rotation steps, each row followed by its count of steps
The counts run from 0 to 770.
+2.14	+0.60	-1.23	-1.32	-1.73	-0.98	+0.38	-0.94	+0.31	-1.09	-0.04	+0.65	+1.31	-2.88	+2.22	-2.08	+0.15	-3.72	-2.60	-2.38	-0.66	-0.14	+1.95	-1.19	-0.04	+0.55	-0.20	-0.57	-0.24	-1.98	-0.12	-2.07 -> 473
+0.51	+2.09	-2.19	-0.80	-0.71	-0.90	-1.14	-0.41	-0.50	-0.26	-1.95	+1.20	-0.03	-0.31	+3.02	-1.51	+4.21	-2.49	+0.39	-1.44	-0.13	+0.48	+0.95	+2.25	-1.89	+1.41	-1.11	+0.90	-0.45	-1.03	-2.47	+1.47 -> 737
+0.59	-2.98	-2.63	-3.47	-1.54	+0.55	-0.38	+1.55	-0.06	-0.61	-1.74	-0.16	-3.07	-0.11	+2.55	-1.08	-0.57	-1.35	-0.04	+0.75	+0.55	+0.14	-0.84	+1.07	-1.49	-0.13	-1.79	-0.34	-3.20	+0.52	-2.57	+0.31 -> 672
+1.82	+0.09	-2.70	-1.07	-1.22	-2.40	-0.74	+0.08	-1.84	-2.33	-1.29	+1.01	+0.42	-4.55	+2.48	-0.86	+0.56	-0.84	-0.21	+1.02	+1.29	+0.90	-0.60	-0.37	-1.06	-1.64	-0.60	-2.27	-2.27	-0.48	+0.11	+0.95 -> 385
+1.87	+0.07	-0.61	+0.84	-2.18	-0.88	-0.68	-0.36	+0.99	-2.85	-1.78	-0.25	-0.98	-1.49	+3.71	-0.85	+2.10	-3.22	+1.38	-1.02	-1.07	-0.19	-1.46	-0.29	-2.09	-1.11	-0.21	+1.98	-0.53	+2.39	-1.14	-0.18 -> 147
+0.39	+1.16	+0.98	-0.82	-0.64	-1.89	-1.62	-1.56	-0.03	-2.74	+0.97	-0.73	+0.85	-3.53	+3.06	-0.40	+1.53	-4.19	+1.36	-1.68	-1.23	+0.23	-1.01	-1.53	-1.27	+0.17	-0.06	-0.09	-1.06	+0.38	-1.20	-1.50 -> 441
+0.82	+0.76	-3.57	-0.78	-1.68	+1.64	+0.22	+2.42	+0.01	-1.89	+0.19	+0.91	-0.96	+0.03	+3.18	-1.76	+1.12	-2.08	+0.80	+0.58	-1.18	+0.48	+1.17	+2.61	+0.77	+0.17	+2.91	-1.25	-2.06	+0.11	-1.05	-0.27 -> 372
-0.97	+0.58	-2.34	-3.56	-1.64	+0.91	-1.70	+0.43	-1.10	-0.60	-1.47	-1.15	-1.66	-1.42	+1.77	-1.12	+1.03	-1.04	-0.08	-0.83	+0.34	+0.27	+2.05	+0.07	-0.67	+0.66	-2.40	-0.14	-3.41	+0.44	-2.89	+1.87 -> 485
+0.76	+0.65	-0.55	-3.20	-1.57	-1.21	-0.49	-0.55	+0.11	-1.67	-0.31	+0.30	-1.17	-4.48	+2.63	-0.40	-2.38	-3.10	-1.27	+0.50	+0.17	+0.05	+0.50	-0.86	-0.47	-0.88	-1.25	+1.60	+1.13	-0.24	+0.13	-0.42 -> 757
+0.15	-1.00	+0.30	-1.65	-0.32	+0.60	-0.47	-0.91	-1.50	-1.50	-0.97	+0.94	+2.46	-2.69	+3.84	-1.34	+0.71	-4.57	-0.51	-0.86	-1.23	-1.00	+0.24	+0.16	-0.97	-1.74	+0.32	-0.94	+0.98	-1.18	-1.07	+2.37 -> 709
+1.15	+0.64	-1.81	-1.89	-1.89	+2.46	+0.63	-0.80	+0.24	-0.93	-0.69	-1.62	+0.46	-1.13	+2.21	-3.37	+0.72	-2.03	-0.04	+1.19	-1.02	-0.73	+0.20	+1.66	+1.15	+1.32	-1.61	-1.65	-1.74	+0.79	-3.51	-1.82 -> 721
+1.20	-0.75	-2.70	-2.35	-1.42	+0.93	+0.43	+0.17	+1.59	+0.03	-0.09	+0.92	-1.65	+0.03	+3.87	-0.56	-0.01	-1.24	-0.29	-1.62	-1.78	-0.33	+1.61	+0.48	+0.91	+0.19	-0.62	+0.18	-0.89	-0.38	-4.51	-0.99 -> 770
-0.14	+1.70	-0.90	-2.72	-0.36	-1.53	-1.39	+0.18	-2.36	+0.41	-0.36	-0.09	+1.36	-2.39	+2.77	-0.79	+1.19	-3.19	-0.14	+0.43	+0.61	-0.96	-0.69	+0.78	-1.88	+0.03	+1.46	-0.70	-0.50	-0.22	-1.79	+3.69 -> 305
+1.26	+0.01	-1.33	-1.12	+0.87	+0.34	-1.75	-0.61	+1.05	-0.14	-1.25	-0.73	-0.46	-1.72	+3.30	-3.10	-0.63	-3.81	-1.74	-0.88	+1.00	-2.31	-0.99	+1.47	-1.09	+0.52	-0.57	+1.85	+0.33	-0.44	-2.23	+1.41 -> 308
+0.82	+0.06	-3.53	-1.19	-1.31	+0.45	-0.27	-1.75	-1.18	-1.95	-0.46	+1.96	-0.56	-0.07	+3.41	-1.52	+1.36	-1.98	+0.63	+0.82	+0.10	+0.61	+0.88	-0.52	-1.67	-3.00	+0.73	-2.72	-1.05	+0.12	-2.29	+1.73 -> 524
+0.26	+0.77	-2.30	-0.40	-2.75	-0.16	-0.97	+0.02	-0.48	-0.70	-0.24	-0.99	+0.84	-0.80	+1.83	-0.90	+0.76	-2.96	-0.12	-0.16	-0.70	-1.55	+1.23	+0.22	-0.99	+1.61	-2.63	-1.38	-3.06	+0.10	-4.42	-1.08 -> 290
+1.06	-0.26	-2.09	+1.40	-0.87	+1.69	-1.74	-1.23	+1.12	-1.95	-0.56	+1.08	+0.34	-0.67	+3.89	-0.16	+0.67	-4.32	+0.82	-1.10	-1.09	-1.41	-0.30	+2.20	-1.05	-1.32	-1.13	+2.35	-1.14	+0.50	-1.91	-0.03 -> 552
+1.74	-0.57	-0.68	-0.31	-2.14	+0.99	+0.48	-1.10	-0.04	-2.13	-0.66	+0.53	+2.12	-2.14	+3.80	-1.05	+2.32	-3.19	-1.02	-2.81	-2.42	-0.30	+1.92	+0.41	+1.00	+0.47	-0.36	-0.15	+0.66	-1.49	-1.27	-0.08 -> 180
-0.75	+0.14	-0.56	-2.61	-1.47	-0.13	-2.29	+0.26	+0.58	-2.20	+0.88	+0.06	-1.24	-1.12	+2.84	-0.19	-0.49	-2.89	+0.59	+1.74	+2.00	+0.45	-1.55	+0.10	-3.27	+1.65	-2.25	-0.67	-1.81	-0.01	-2.80	-0.29 -> 5
+0.52	-0.13	-0.62	-3.15	-3.76	-0.55	+1.26	+0.92	-0.15	+0.30	+0.98	-0.41	-0.50	-0.52	+2.90	-2.04	+2.38	-2.30	+0.93	+2.09	-0.49	+0.79	+0.96	+1.23	+0.13	+2.75	+1.12	-0.79	+0.75	-1.20	-3.26	+0.29 -> 30
+0.25	+3.77	-3.20	-0.09	-2.18	-1.45	-0.57	+1.41	-1.77	+1.74	+1.21	+1.13	+0.32	-1.46	+3.19	-2.14	-0.35	-2.45	-1.51	+0.74	+0.87	+0.10	-0.44	+1.03	+0.78	+0.45	+1.01	-0.22	-0.78	-2.20	-3.00	+0.17 -> 501
+0.50	+0.29	-3.64	-3.44	-1.74	+0.10	-0.73	-0.76	-0.46	-0.83	+0.90	-0.61	-2.16	-1.64	+1.02	-2.62	+0.60	-2.36	+1.43	-1.58	+0.78	-0.91	+2.14	+0.48	-0.13	+0.63	-0.87	-0.48	-1.23	+0.95	-2.63	-0.06 -> 623
-0.91	+0.52	-0.10	-1.13	-1.65	+2.30	+0.21	-0.74	-1.54	-0.10	-0.24	+1.21	+1.40	+0.35	+3.18	-0.90	+1.80	-4.57	+0.36	-0.77	-1.40	-0.23	-1.64	-1.05	-1.12	-1.15	+0.62	-1.71	-1.42	+0.24	-3.07	-0.47 -> 556
-1.31	+0.93	+1.65	-0.34	-2.57	+0.58	-0.35	+0.46	+0.98	-1.29	-0.16	-1.13	-0.10	-0.62	+4.33	-1.45	-0.82	-4.21	-1.58	+0.39	-0.33	-0.83	-1.07	-3.03	-0.96	+0.09	+0.91	+0.80	-1.00	+0.42	-2.37	-0.50 -> 156
+2.66	-0.29	-0.51	-3.26	-0.63	-0.58	-1.08	+0.09	-0.38	+0.18	-0.81	+1.62	-1.19	-4.27	+3.96	-0.53	+1.41	-0.83	+0.38	-0.77	+1.28	+0.70	-2.17	-1.24	-0.54	-0.33	+0.85	-0.18	-1.74	-1.86	-0.96	+1.95 -> 491
+1.22	+1.81	-0.89	-1.13	-0.69	+3.98	-1.03	-0.48	+0.96	-2.92	-1.24	-0.56	+0.41	-2.99	+2.70	-2.35	-0.61	-3.22	-0.83	-0.32	+0.49	-0.91	-0.36	-0.20	+1.34	+0.27	-0.59	+1.38	-1.46	+0.30	-0.34	-0.19 -> 748
-1.14	+1.06	-0.23	-1.06	-0.45	+1.67	+0.02	+2.62	-0.04	-0.24	-1.62	-0.31	-0.71	-3.62	+3.24	-2.37	-1.61	-1.94	-0.69	-0.25	+0.40	+0.01	+0.83	+0.56	+2.66	+1.29	-2.17	+0.32	-0.78	-2.02	-1.79	-0.38 -> 349
+0.11	+1.86	-1.21	-2.82	-1.77	-0.64	+0.90	+1.98	+0.30	+0.94	-0.71	-0.79	-1.29	-2.93	+3.47	-2.36	-1.22	-2.28	-0.23	+1.85	-0.57	+0.03	+0.47	+2.06	+0.84	+1.30	-0.18	+1.19	+1.01	-1.07	-1.70	+1.41 -> 754
+2.02	-0.64	+0.17	-4.02	-3.75	+1.93	+1.32	-0.13	-1.47	-0.68	-0.56	-0.22	+0.81	-1.42	+1.11	-1.85	+1.18	-3.28	-0.29	-0.38	-0.64	-0.30	-1.54	-1.23	-0.48	+1.45	-0.15	-1.64	+0.10	-0.12	-2.33	-1.00 -> 28
+2.01	+0.29	-3.20	-3.15	-2.27	+1.85	+0.29	+0.28	-0.29	-1.48	+1.28	+1.56	-0.58	+0.04	+1.74	-0.10	-0.21	-2.49	+0.09	-1.15	-0.22	-0.94	+0.24	-1.23	-0.75	-0.95	+1.64	-1.72	-2.96	+1.24	-2.61	-0.51 -> 370
+0.84	+0.39	-1.40	-2.92	-0.69	-0.11	+0.16	+2.44	+1.26	-1.78	-0.09	-0.64	-1.23	-0.40	+3.24	-1.47	+1.41	-1.17	-0.66	-0.40	-0.29	-0.21	+0.70	+0.91	+0.01	+3.20	+1.81	-0.78	-0.62	-0.48	-4.03	-1.16 -> 185
+1.33	-0.05	+0.18	+0.06	-2.85	-1.51	+0.18	-0.42	-1.63	-0.27	-2.29	+1.15	+0.30	-1.86	+4.11	+0.11	+0.02	-2.03	-1.53	-2.42	-1.74	+1.72	-3.51	-1.10	-0.39	-1.32	-1.62	+0.90	-0.72	-0.60	-2.02	-1.33 -> 392
+1.54	-0.99	-0.40	-1.13	-1.15	-2.50	-1.27	+0.57	-0.67	-0.14	+1.09	+1.78	-0.20	-2.42	+2.54	+2.13	+1.00	-3.58	+1.17	-0.51	-0.60	-0.66	-2.69	-0.87	-1.62	-1.15	-0.22	+0.49	-1.48	-0.36	-4.03	-0.33 -> 548
+0.99	+0.01	-0.03	-3.31	-3.01	+0.76	+0.58	-0.85	+0.48	-2.96	-0.97	+0.73	-2.04	-1.87	+3.30	-0.51	-0.06	-1.95	-0.37	-0.62	-0.07	+1.99	+0.15	+0.81	+0.93	+0.18	+0.48	+2.42	+1.50	+1.06	-0.65	-1.11 -> 618
-0.40	+1.11	-1.94	+1.44	-0.25	+0.67	-1.15	+1.39	+0.42	-2.58	-0.14	+0.53	+1.31	-1.47	+3.86	+0.38	-1.61	-4.21	-0.13	+0.02	-2.07	-1.79	+2.10	+0.84	-0.17	-1.29	-0.48	-0.13	-1.34	-0.68	-2.24	-0.39 -> 260
+0.09	-0.18	-3.43	-0.67	-1.26	-0.92	-1.50	-1.71	-2.69	-1.03	-0.91	-0.12	-0.79	-0.72	+3.04	-2.96	+0.57	-1.21	-0.42	-0.39	+1.02	+0.69	-0.64	+2.15	-0.95	-0.84	-2.16	-0.72	-0.72	+1.12	-3.27	+1.94 -> 680
+0.33	+0.01	-0.34	-1.57	-2.22	+1.04	+1.04	-1.47	-1.06	-2.18	-1.61	+2.02	+1.70	-1.16	+3.38	-1.50	+2.62	-2.80	-1.85	-2.30	-0.15	+0.86	+1.84	-0.53	+0.02	+1.02	+0.33	-0.84	+1.39	-2.44	-1.77	-0.43 -> 181
+1.44	-0.46	+0.63	-2.16	-1.86	+1.63	-1.47	+0.11	+1.69	-3.51	+0.28	-1.39	-0.60	-2.87	+4.04	-0.98	+0.20	-1.86	-0.37	-0.47	-0.54	+0.78	+0.86	-1.04	+0.82	+1.11	+1.09	+1.22	-2.27	+0.19	-0.15	-0.81 -> 188
+1.72	-0.59	-1.33	-0.93	+0.13	-0.92	+0.78	+0.97	+1.17	-1.19	-1.65	-0.93	-0.46	-0.94	+4.44	-2.43	-0.19	-2.62	-2.80	+1.28	-0.79	-1.23	-0.48	+1.85	-0.01	+0.49	+2.81	+0.29	+0.29	-0.02	-2.83	-0.04 -> 714
+2.44	-2.09	-2.14	-1.06	-1.40	-1.78	-0.81	+1.23	+0.48	-0.80	-0.42	-0.08	-1.31	-2.04	+2.29	-0.04	+1.35	-1.64	+1.58	-0.83	+0.51	-2.24	-0.61	+0.03	-2.31	+1.26	-1.39	-0.25	-0.69	+0.41	-4.15	+1.35 -> 144
+1.26	-1.83	+0.65	-1.91	-1.90	-0.88	+0.23	-1.21	-1.50	-0.61	-1.30	-0.32	+1.83	-3.94	+2.72	-1.94	+0.45	-3.60	-0.60	+0.87	-1.65	+0.58	+0.09	-0.06	+0.00	-0.37	-1.89	-1.49	+0.54	-2.10	+0.35	+0.80 -> 571
-0.54	+2.58	-1.37	-2.78	-0.62	+1.37	-0.94	-0.12	+0.67	-1.53	-1.66	-0.13	+0.06	-0.85	+4.19	+0.90	+1.05	-1.73	-1.91	+2.38	+0.33	+0.22	+0.19	+2.90	-0.69	+0.11	-0.74	+1.79	-1.63	+0.25	-3.03	+0.71 -> 453
+1.15	+0.46	-2.62	+1.15	-1.68	-0.16	-1.49	-0.91	+1.05	-1.49	+0.59	+1.30	-0.53	+0.24	+3.66	+0.08	+1.36	-3.36	+1.00	+0.70	+0.30	-0.37	+0.01	+2.39	-1.68	-1.04	-0.12	+2.50	-1.34	+0.77	-2.81	+0.91 -> 551
